One turn moves each row of this set onto another row. After a few examples, where does it send each row asked below?
tosa: [ -7.6 -17.8  -4.2   9.2 -16.1  -4.4   4.0 -31.2  -1.9 -16.2 -11.3 -21.5
  15.4  -3.8   1.3   1.1  18.0  15.3  -1.2  20.2 -10.1  -2.3   9.8  16.3
   4.1   9.8   7.6  -7.4 -25.2   4.6 -20.6  -6.1   5.0]
rugi: [  5.5  -7.3  -4.3  -3.2  10.6   5.4 -17.6   9.2   7.9  17.3 -19.1  13.7
  13.9 -14.7  12.0 -10.0 -15.7  -0.6  24.8   2.2  -4.9  -9.7  -5.3  -0.7
  15.0  12.8 -10.1  -1.6 -20.8  -6.7 -14.5 -11.2 -12.6]
Vopog: [ -0.9   2.8   6.4 -15.2  10.1   1.9   1.2 -24.8  -9.5   2.1  -9.1  -2.2
  -4.9 -18.1 -17.4   0.8 -15.2   3.3 -19.2  13.1  22.3   1.1 -12.4   9.6
 -20.3 -21.3 -12.8  24.3  -9.3  10.3   3.2   8.5  -7.8]
reni: [ 22.2  -3.9  -0.1  17.8  -3.0 -16.5  21.9  -8.4 -21.5 -22.9  16.1   0.9
  17.7 -12.6  18.0  23.3  -9.6 -11.5   5.1   6.0 -10.7   0.6   9.1  10.1
  11.9  15.7 -10.5  -0.5   1.1  17.3 -10.4 -11.1  12.5]
Vugo: [  8.7  12.0 -13.6  -3.8   5.8 -10.8  12.5 -13.5 -16.7   5.6 -13.0 -15.3
   8.4 -16.4  -1.7 -10.5 -21.5 -11.9  -0.3  -2.7  15.8  24.1 -25.6  -3.3
 -15.9   2.3  -2.6  22.2 -25.7  13.7   1.2  -1.0  11.6]
benu: [  1.9  -4.5   2.7   0.3  13.5   0.8   9.6   0.6 -21.7  15.0   5.8  22.9
   6.4  22.4  -2.2  -4.7 -11.9  -4.9  12.5  10.5  22.2  15.4 -14.5 -13.3
  15.8  18.2  -9.6  -3.7   7.7  -4.3   5.7 -13.8 -15.8]
releg: [ -5.1 -26.9   4.2 -11.2   0.0  14.2   2.3  -3.0  -6.2   2.4   0.8  34.7
  -0.5  -0.9   3.4 -17.3  -5.1   4.3  -4.7   0.5 -23.5  13.5 -15.5  -5.6
   6.7   0.5 -11.8  12.6 -27.9  -6.5  10.9   9.1  13.3]
Funu: [ -1.4   5.6  14.3 -19.7  11.5  -4.5  14.0  18.3 -14.7 -11.6  16.5  -1.7
  14.1  -9.0  -5.2   1.3   4.6 -31.8 -12.3  26.6  -2.7   5.4  -5.6  -6.0
   7.7  26.6 -14.6  13.2   8.0  -8.7   0.8  -3.9   2.2]
mig: [ 18.5  18.2  -7.1  -5.2  -0.2 -15.6 -12.5 -14.0 -12.7  21.8   1.2 -12.1
  -8.5 -16.6  -1.1 -14.2 -17.1   6.6 -10.3 -17.8  13.0  13.9 -10.2  10.1
  -1.2  -6.2  -2.3  -0.5  12.4  17.4  14.2   1.3  11.8]
matu: [ 14.2   1.3  13.0   2.5 -26.2  -4.9   8.9 -16.9 -32.4 -18.9  11.9   2.1
  -0.1  -1.6  25.4  19.6  -1.9   4.3  -6.1  29.3 -12.2  13.4  10.9  -9.4
  -0.2 -11.9  -8.7   6.4   0.3  11.7  -5.2   1.1   8.1]
vomud: [-13.4   9.4  10.8 -23.4 -10.2 -19.7   2.7   5.5  -3.5  15.6  -7.5 -15.7
 -13.1   7.0  10.0 -10.9  16.5  -7.5   4.0   9.1 -24.4  -6.3  -0.5   5.7
  -3.4  15.9   3.9 -18.2  -3.2  -6.3  15.7  12.7  -2.2]
belu: [  1.7 -18.3  16.1  11.6 -22.4  -1.5 -24.4  -9.0  -6.8 -23.8   8.6  11.4
   7.3  11.8   5.2   2.2   2.6 -18.4 -16.3  -0.2  -3.7  -1.4 -16.8 -12.8
   3.7 -18.8  -6.8  -3.7 -18.7  -4.7  15.3  -1.0 -15.8]
mukad: [ -5.8 -10.6 -16.9   5.8 -12.0 -26.9  16.3  -4.4  -4.0   2.7  -1.4   7.3
 -16.8   1.3  25.7  -6.7 -11.3 -28.1  -9.2   8.6  13.6 -20.3   1.6  17.1
  12.4 -10.0  -2.6   6.6  -8.9  -0.4   6.5   9.1 -17.7]
Pofe: [-23.9   4.0 -25.3  -0.8 -12.4   0.7  18.6  -9.1  -7.5  -2.3  17.4  14.4
   6.6  -0.4   7.6  28.2 -16.7 -25.5   3.6  22.3  14.4  11.4   1.4 -13.6
  12.7  -4.1 -10.4 -12.6  -7.5  -4.5  14.0  -5.2  15.2]
lenub: [-23.1 -23.8  19.7  -9.7  -0.5   0.3  -0.2  10.9 -11.9   9.9 -32.1  -6.6
   3.0   5.1  10.6   1.4  -9.2  23.0  -9.2  -6.9   4.3   4.9 -12.9  -3.4
   5.1  13.0  -3.5  -2.9  12.3  -5.8  16.7   3.2 -12.9]
tufo: [  8.3   0.5  14.1  14.6 -18.5   5.9   3.1  -6.4 -30.9 -12.8  -9.8 -16.4
  -2.2   9.8  -4.3  -1.4  18.0   7.4  -0.1  20.2 -12.5   8.2  12.6  -4.8
 -15.3   4.9   0.4 -13.3  -4.9   5.2 -21.2   4.9  10.2]
dop: [-26.7  -9.7 -17.4   4.5 -20.9   7.6 -10.1   7.1  -1.8 -10.6 -24.0 -14.2
  12.9  -1.3 -11.4  31.4   4.4 -10.3   3.1  -4.4  -5.7   8.3  -0.4 -13.1
  -5.4  -0.2   0.7 -24.2 -10.5  -4.7  11.4   4.9   1.4]
molek: [-19.2  -5.9  -4.0  -7.8 -23.4  12.7  -4.8   6.6 -16.4  -8.5   1.0  16.8
  -7.0 -11.7 -14.2  15.2   4.7 -15.1  -9.6  11.1  -3.3   4.9  -2.6 -17.5
  -5.2  -7.2 -18.9  -7.3  12.6 -13.6   3.0  13.9  35.4]
Gev: [  4.9  10.2  11.5 -10.2   8.8   5.0   2.1 -14.0   5.5  -4.9   9.1 -13.8
  -1.6  -4.5 -28.1   0.0 -26.6  -0.8  -5.8 -22.0   4.3  -4.7 -10.3   3.7
 -25.9  12.4  -0.5   4.6  -5.7   2.8  -3.2   1.1  -7.9]
mimif: [  1.6 -15.1   0.6   6.9  -9.5 -25.3  12.2 -27.2  -7.1 -10.7   1.5  -7.0
   2.6 -13.8   9.0   8.9   6.7   7.5   0.6   7.1   4.5 -20.3  12.4  29.3
  14.8  14.8  -5.6  -4.6  17.5   6.3 -23.5  -5.2   9.2]
pami: [ 10.5  10.6   0.5 -26.2  -5.6 -16.8 -13.3 -27.3  11.4  -0.4   5.3   1.0
  20.3 -13.9  -2.5   1.0 -21.9  14.5 -11.4  -5.6   1.8   0.1 -22.3   4.2
 -13.1   2.2   1.4  -2.9 -14.6  18.9  17.7 -12.7   5.8]
ful: [  0.9 -10.5  -4.3   7.4   0.5  -6.6 -23.6  -2.5  -2.8  -2.8 -12.4 -22.1
  24.1 -17.3   9.3 -11.7  13.2 -15.0 -20.8   7.9   7.4  -2.5 -25.1  -2.0
  30.8  19.7 -20.1  -6.0 -17.7   0.7  -7.1 -14.6   6.6]
Laru: [-10.3   0.3 -43.9   4.4  -3.6  -7.8   7.9   6.6  -5.0 -17.2  -0.1   3.0
  -0.9 -11.9   2.0  14.3   1.3 -14.3 -14.6 -10.1  16.7  -3.1  -3.8   1.6
  12.8  12.7 -33.2 -26.4   9.1  -1.0  -5.8  -3.2  12.4]
gupaf: [  2.7 -14.2 -30.1 -21.8  -5.0  -7.3  11.4   6.9  -2.4 -11.5  -5.4  14.5
  -5.6  -5.9  21.7 -15.0 -10.2  20.1 -19.3   1.1  -0.3   2.7  -9.1   4.0
  14.8  10.6 -26.2  14.4   4.9  -2.8   9.3  -7.2 -20.7]
Gul: [-24.2   5.2 -27.7 -23.8 -17.1  -7.6 -15.9 -13.6  14.6   7.5 -12.6  -1.0
  -0.3 -22.0   6.7  20.8  11.1  -4.9   8.8  10.6   1.0  -7.2   3.1  -1.3
  12.3   1.3 -16.5 -19.2  -3.8 -12.2 -16.1   1.4   8.1]

mig turns into Vugo
mimif turns into reni
Where do these go?
molek turns into dop
gupaf turns into benu
Funu turns into belu

One turn moves each row of this set onto another row. After a few examples, where does it send each row asked below?
Ketus: [-18.1   0.8  -8.0  -4.4  11.4  17.9 -17.4  -1.1   1.9 -23.3  -3.8  10.0
   0.5  13.2   0.2  18.6 -18.5]
Sav: [ 13.9   6.6 -18.5   3.4  11.4 -12.7 -30.1 -20.7   4.6   2.1  10.8   3.0
  -8.4   5.4   9.2  19.5 -23.0]
Lur: [ 10.0  15.2 -12.6 -23.8  -1.4 -13.8 -33.8 -21.6  13.6  -1.8  -7.7   2.9
  -8.8  11.1   6.6 -15.8   6.8]
mazen: [ -0.7 -18.4 -20.8 -15.4  24.9  -7.3 -16.5 -19.2  -6.9   9.3   3.0  28.5
  -6.6  33.5  -4.8   2.5 -14.6]
vof: [ 12.4  -8.1  13.8  -3.2   2.6  -5.2  -5.9 -22.5   1.1  -4.6   9.2  37.1
   6.6  19.6  14.9  11.1  -8.5]
vudot: [ 12.2 -16.1  -7.5  -1.0  10.1 -19.6  -5.0   1.5  22.1  22.2 -31.9  -7.4
   1.8  14.7  -8.8 -23.3  -6.0]
gopiv: [ 14.6 -39.2   4.4   1.7   8.2 -24.8 -21.8 -13.9  29.2  -8.8 -24.2   5.3
  13.5  13.7 -15.1   3.6 -13.8]
Galu: [ -3.7  19.9 -18.9 -14.7   4.9  -7.5  -5.6  -6.5  24.5  -3.0 -13.0 -14.6
  -4.0  22.0  -1.0  -1.7 -26.5]
duriv: [  2.7 -20.6 -20.8 -10.7  26.5 -13.0  -6.7 -19.5   1.0  11.4  -1.7  37.1
   1.0  30.6  -3.4  -3.5 -17.6]
sabef: [ 28.2 -23.9  20.2  -9.2  -9.7  -4.0 -37.0  -3.1  12.4 -16.5 -16.4  -3.2
   8.9  23.2   2.5  -3.9 -12.9]
dasan: [ -5.2 -34.5  -5.2   3.2  21.0  -7.3 -16.9  -1.8  30.6 -10.6 -12.9   6.9
  20.3   6.1   7.7 -31.6   0.4]
Kibuz: [ -4.2 -35.7  -3.7 -18.9   3.6 -10.8 -34.2  -5.8  10.2 -16.7  -1.7  32.7
  11.9  28.7  -7.9  -2.0   7.0]
damu: [  9.0   2.0   6.2  -0.5   4.1  -9.9  -3.5 -21.2   3.6  -1.7  16.9  32.8
   2.9  19.3   6.8  17.8  -9.0]
vazu: [  2.0 -21.3 -10.4  17.3  -3.3  11.4  -9.4  17.4   5.7 -26.5  12.8   7.9
  11.0   7.3   5.2  -4.9 -11.8]
repeb: [ -1.8  16.8 -16.7 -17.0   5.9 -15.5  -4.3   3.3  25.7  -0.9 -22.3 -12.5
  -2.8  21.3   2.2 -10.2 -22.3]
pidur: [ 20.5  -1.4 -31.2   1.1   1.6 -20.7 -16.0   8.0   8.3  -1.4   4.3  10.6
  -8.4  19.0  15.4 -29.8  -1.8]
Maf: [-11.4 -11.9  -4.0   3.4 -19.7   7.1  -3.8  22.3   7.4  -9.8 -12.7  -4.4
   3.4  27.0   3.8 -14.2  -6.8]
kefez: [ 17.1  10.0 -21.7 -15.6  -0.9 -16.0 -32.7 -16.0  21.9   5.1 -10.6  -3.5
  -9.8   5.0   5.7 -14.2   9.8]
fufuz: [ 10.6  -2.8   6.2  16.0  -4.9   8.6   0.7  16.4  -3.6  -5.1  -2.1   6.4
  -9.5  12.5   9.3  -5.6 -21.4]
Vasik: [  9.9 -30.2  -3.2  10.2  15.3 -23.2 -25.9 -16.3  34.5  -5.9 -22.4  -6.6
  15.8   9.7 -11.0   8.5 -10.4]
Ramup: [  4.2 -16.9  11.4  -9.3  -3.7  -8.4  10.9   5.1  -0.5 -24.3 -16.7  13.3
  16.8  10.2  -6.0 -12.8   7.0]
voger: [ 21.8 -16.9  -7.2  -4.5  13.7 -14.5  -4.8 -19.1 -11.4   7.1 -17.4  34.0
   2.5  26.8 -14.5  -6.8 -16.9]
puf: [-11.9  -3.9 -15.3  22.5   0.4  -5.3   3.0  -3.1  11.4   6.6  -6.0  -2.4
   2.3  -9.7  11.2 -17.7  -8.9]
vum: [ -5.9   9.7 -20.4 -19.1   4.7  -0.4 -40.6 -21.0   4.2  -7.5 -14.2  -0.1
  -8.1  31.1  -9.0  -5.8   1.2]
golo: [ -4.1 -19.0 -16.4  12.2   8.2   5.5 -19.5  -1.5  21.6  13.1   9.1   7.5
   2.3  42.9  -9.8  10.9 -23.4]
sim: [ -8.2 -38.9  -0.8  -1.1  16.0  -4.3 -24.8  -0.8  26.4  -9.4  -7.3  11.0
  24.3   5.3   8.3 -25.5  -1.5]
sis: [ 11.4 -22.4 -24.7  22.9   7.9 -20.4 -31.0 -18.6  24.9  -3.0 -15.3  -4.5
  17.2   1.0  -1.8   1.2  -1.9]

vazu turns into fufuz
Galu turns into dasan
vudot turns into Kibuz
Where do these go?
gopiv turns into mazen
duriv turns into Lur
sabef turns into golo
voger turns into vum
Ramup turns into Ketus
repeb turns into sim

